Turns, then the turns between two rows, first turn first; the first pair answered:
turn Q_936:
[-1.51 -0.19 -0.46 +2.79 -1.63 +1.88 -0.42 +0.99 +2.15 +1.02 +1.14 -0.50 -0.15 +0.90 -0.27] -> [-0.78 -1.67 +0.05 +1.80 -2.68 -0.03 +1.89 -0.28 -0.93 -0.40 +0.71 +0.70 +0.18 +1.92 +1.63]
[+3.93 +0.70 -0.83 -2.85 +0.58 +0.15 +1.28 +1.39 +1.50 +2.01 +2.27 -0.49 +0.52 +0.69 +1.33] -> [+3.41 +0.21 -1.88 -1.67 +1.44 +0.80 +1.40 +1.42 +2.40 +1.40 +2.40 -1.63 +1.10 +1.38 +0.50]
[-0.36 +1.04 -0.27 +1.81 -1.50 +1.69 -0.87 +0.17 +2.21 +0.73 +2.88 -1.28 -0.85 +1.47 -0.26] -> [+0.28 -0.73 -0.20 +1.36 -2.34 +0.01 +1.47 -1.11 -0.68 -1.19 +2.49 -0.57 -0.27 +2.61 +1.30]
turn Q_403:
[+0.04 -0.74 -1.17 -1.29 -0.01 +0.80 -0.44 +0.34 +0.21 +0.97 +0.58 +1.69 +0.91 -0.27 +0.11] -> [-0.10 -0.72 -0.87 -0.89 -1.16 +0.68 -0.26 +0.49 +0.13 +1.24 +0.73 +1.93 +0.67 +0.18 +0.54]
[-1.18 +0.84 -0.48 +0.80 +2.50 -0.05 -0.93 -0.23 -0.19 +0.14 -0.77 -0.09 +2.29 -0.78 -0.58] -> [-0.19 +0.66 +0.44 -0.85 +1.54 -1.22 +0.16 -0.74 -1.79 +0.44 -0.95 +1.36 +1.81 -0.86 +0.96]
[-0.33 +0.52 -1.31 +0.49 +1.42 -1.16 +0.25 -0.68 +1.89 +0.05 +0.79 +0.03 +0.03 +1.01 +0.03] -> [+0.34 +0.31 -1.14 -0.71 +1.66 -1.61 +0.73 -0.94 +0.93 +0.10 +0.77 +0.68 +0.02 +0.71 +0.56]
turn Q_686:
[+1.33 -0.28 -0.94 +0.41 +0.59 +1.31 -0.13 +1.28 +1.66 +0.65 +0.70 -0.40 +0.07 -0.06 +0.03] -> [+0.80 +0.54 -0.73 -0.48 +1.03 +1.15 -0.88 +1.18 +1.38 +0.66 +0.14 -0.31 +0.15 -1.05 -0.72]
[+2.03 -0.14 -1.05 -1.11 +3.14 -0.43 +0.26 -0.80 +1.25 +0.30 +0.11 -1.31 -0.41 +1.52 -0.89] -> [+0.78 +0.03 -0.97 +1.10 +1.78 +0.05 -0.29 -0.09 +2.62 +0.65 +0.49 -1.85 -0.76 +2.01 -1.26]
[+1.50 -0.42 -1.55 +0.53 +1.62 -0.34 +2.33 -1.02 -0.76 +0.56 +0.16 +0.24 -0.19 +0.38 +1.63] -> [-1.28 +1.31 -0.93 +3.21 +0.00 +0.39 +0.09 +0.02 +1.07 +1.19 +0.04 -0.56 -0.52 +0.04 +0.05]
[-0.55 +0.70 +1.06 -3.31 +1.52 -0.28 -0.27 -0.99 -1.81 +1.16 -1.22 +2.11 +0.44 -2.04 -0.86] -> [+1.10 -2.22 -0.04 +0.58 -1.35 +0.81 +3.17 -0.33 +0.03 +1.12 +0.87 +1.54 -0.25 +2.42 +1.62]
turn Q_466:
[-2.09 +0.89 -0.79 +2.34 +0.21 +1.44 -1.14 +0.69 +1.87 +0.24 +0.43 -1.23 -0.13 -0.29 -1.18] -> [+0.12 -1.29 -0.32 +1.33 -1.88 -0.32 +2.47 -0.27 -0.89 -0.81 +0.72 +0.44 -0.27 +1.64 +2.03]
[+1.19 +1.34 +1.46 -0.57 -2.43 -0.65 -0.40 +0.09 -0.15 +1.27 +1.15 +2.26 -1.42 +0.29 +2.06] -> [+1.66 +1.75 +1.04 -2.52 +0.20 -0.41 -1.41 -0.15 -0.09 +1.36 +0.64 +2.15 -0.79 -1.33 +0.87]
[+1.18 -0.60 +0.59 -0.50 -0.60 +0.50 +1.76 -0.12 +0.86 +0.54 +1.37 +0.54 +0.27 +3.14 +1.62] -> [+1.58 +0.25 +0.01 -2.60 +2.60 +1.09 +0.24 -0.24 +0.94 +0.70 +0.73 +0.15 +0.80 +1.26 -0.01]
turn Q_37:
[+0.66 +0.88 +2.25 -3.68 -0.89 -1.03 +0.34 -0.64 -2.17 +1.55 -1.18 +2.13 -0.84 -1.67 +1.40] -> [-0.57 +1.61 +2.30 +0.12 -3.35 +0.69 -0.74 +1.10 +1.62 +3.37 -0.17 +1.14 -1.88 -0.22 +0.98]
[-0.21 -1.72 -0.64 +1.87 -1.25 +0.45 +1.57 -0.36 +0.61 -1.87 +0.73 -0.82 +0.73 +2.28 +0.82] -> [+1.03 -2.08 -0.49 -0.54 +0.03 -0.26 +2.20 -1.19 -1.19 -2.20 +0.34 -0.06 +0.97 +1.49 +1.31]
[+1.57 -0.58 -0.57 -0.69 -1.76 +2.94 +2.28 +1.89 +1.44 +2.08 +0.60 -2.39 -1.70 +1.41 -1.31] -> [-1.34 -1.35 -1.19 +1.34 -1.71 +1.80 +2.38 +0.50 -0.39 -1.03 -0.64 -3.69 -0.02 +1.91 -2.51]
[-0.46 +0.64 -0.60 +1.49 +0.62 +0.69 -1.00 +0.04 +1.29 -0.26 +0.53 -0.84 +0.64 +0.26 -1.52] -> [-0.27 +0.26 -0.68 +0.03 +1.59 -0.17 -0.53 -0.97 -0.48 -1.23 -0.02 -0.27 +1.32 -0.38 -1.55]

Each pair is two turns apart.
[-0.78 +1.77 +2.23 -1.33 -2.92 -1.69 -0.68 +0.00 +0.64 +2.19 -0.90 +2.31 -0.32 -0.45 +1.66] -> [-0.99 +1.05 -0.66 +1.11 +0.19 +1.16 -1.73 +0.71 +4.37 +2.22 -0.06 -0.79 +0.68 +0.34 -0.79]	Q_686, Q_936
[+0.71 +0.48 -0.01 -0.55 +0.97 +0.38 -0.52 +0.82 +0.14 +1.37 -0.38 -0.07 -0.08 -0.87 -1.35] -> [+1.11 -0.24 +0.30 -1.18 +0.35 -0.70 +0.68 +0.22 -1.60 +0.75 -0.68 +0.74 -0.03 -0.37 -0.32]	Q_936, Q_936
[-2.38 +0.11 +0.53 -0.59 +0.80 +0.65 -0.99 +0.21 -0.90 -0.51 -1.53 +0.37 -0.47 -0.66 +0.50] -> [-1.46 -0.33 +0.75 -1.37 +0.35 +0.24 -0.14 +0.12 -1.36 -0.30 -1.16 +1.15 -0.83 -0.57 +1.26]	Q_466, Q_37
[+3.44 -0.36 +0.59 -3.56 +1.23 +0.00 +1.17 +0.15 -1.18 +0.96 +0.04 +1.05 -0.62 -0.91 +1.37] -> [-0.56 +0.41 -0.47 +2.74 -0.77 +2.15 -1.05 +1.59 +3.10 +1.33 +0.52 -1.85 -0.74 +0.65 -1.07]	Q_403, Q_403
[+0.43 +0.70 -0.99 -1.07 -1.11 +2.10 +0.10 +1.61 -1.27 -0.17 +1.82 +0.97 -0.63 -0.71 +0.64] -> [-0.08 +0.85 -1.64 -0.53 -0.43 +2.80 -0.51 +1.63 -0.49 -0.14 +1.75 +0.32 -0.42 -0.86 -0.39]	Q_403, Q_403
[-0.61 +1.13 +0.74 -1.13 +0.45 -0.56 +0.19 -0.68 -1.78 -0.63 -1.24 +0.24 +1.37 +1.06 -1.02] -> [+1.31 +0.82 +0.96 -0.54 -0.96 +0.65 +0.86 +0.58 +0.56 +1.50 +0.21 +0.50 -0.01 +2.28 +0.33]	Q_37, Q_686
[+2.00 -0.45 +0.87 +0.63 -2.19 -1.65 +0.96 +1.08 +0.16 -0.51 -0.44 +0.81 -0.91 -0.45 +1.75] -> [+2.50 -0.37 +0.18 -1.74 +0.88 -1.86 +0.41 +0.46 -0.67 -1.00 -1.16 +0.58 +0.06 -2.13 +0.65]	Q_37, Q_466
[+0.21 -1.39 -0.81 +1.99 -0.98 +0.22 +1.56 +0.04 -0.68 -1.57 +0.37 -0.61 +0.47 +1.58 +0.03] -> [-0.54 +0.57 +1.32 +1.31 -2.96 -0.35 -0.11 +0.92 -0.48 +0.07 +0.20 +0.80 -1.02 +0.18 +0.26]	Q_936, Q_37
[-0.35 -0.68 -0.57 +1.78 -0.74 -1.97 +1.27 -1.75 -0.76 +0.32 -1.42 -0.32 +1.01 +1.49 +0.45] -> [-1.07 +0.13 -0.89 +1.25 +1.08 -1.68 -0.12 -1.81 -0.47 +0.34 -1.90 -0.94 +1.53 +0.21 -1.07]	Q_403, Q_686
[+2.31 +0.33 +0.86 -2.89 +3.03 +0.59 +1.38 -0.91 -0.70 -0.19 +0.73 +0.67 -0.35 -2.05 +0.56] -> [+1.20 +1.63 +0.95 -2.30 +3.31 +1.45 -0.21 -0.29 +0.69 +0.65 +0.75 +0.19 -0.53 -2.77 -0.68]	Q_466, Q_403
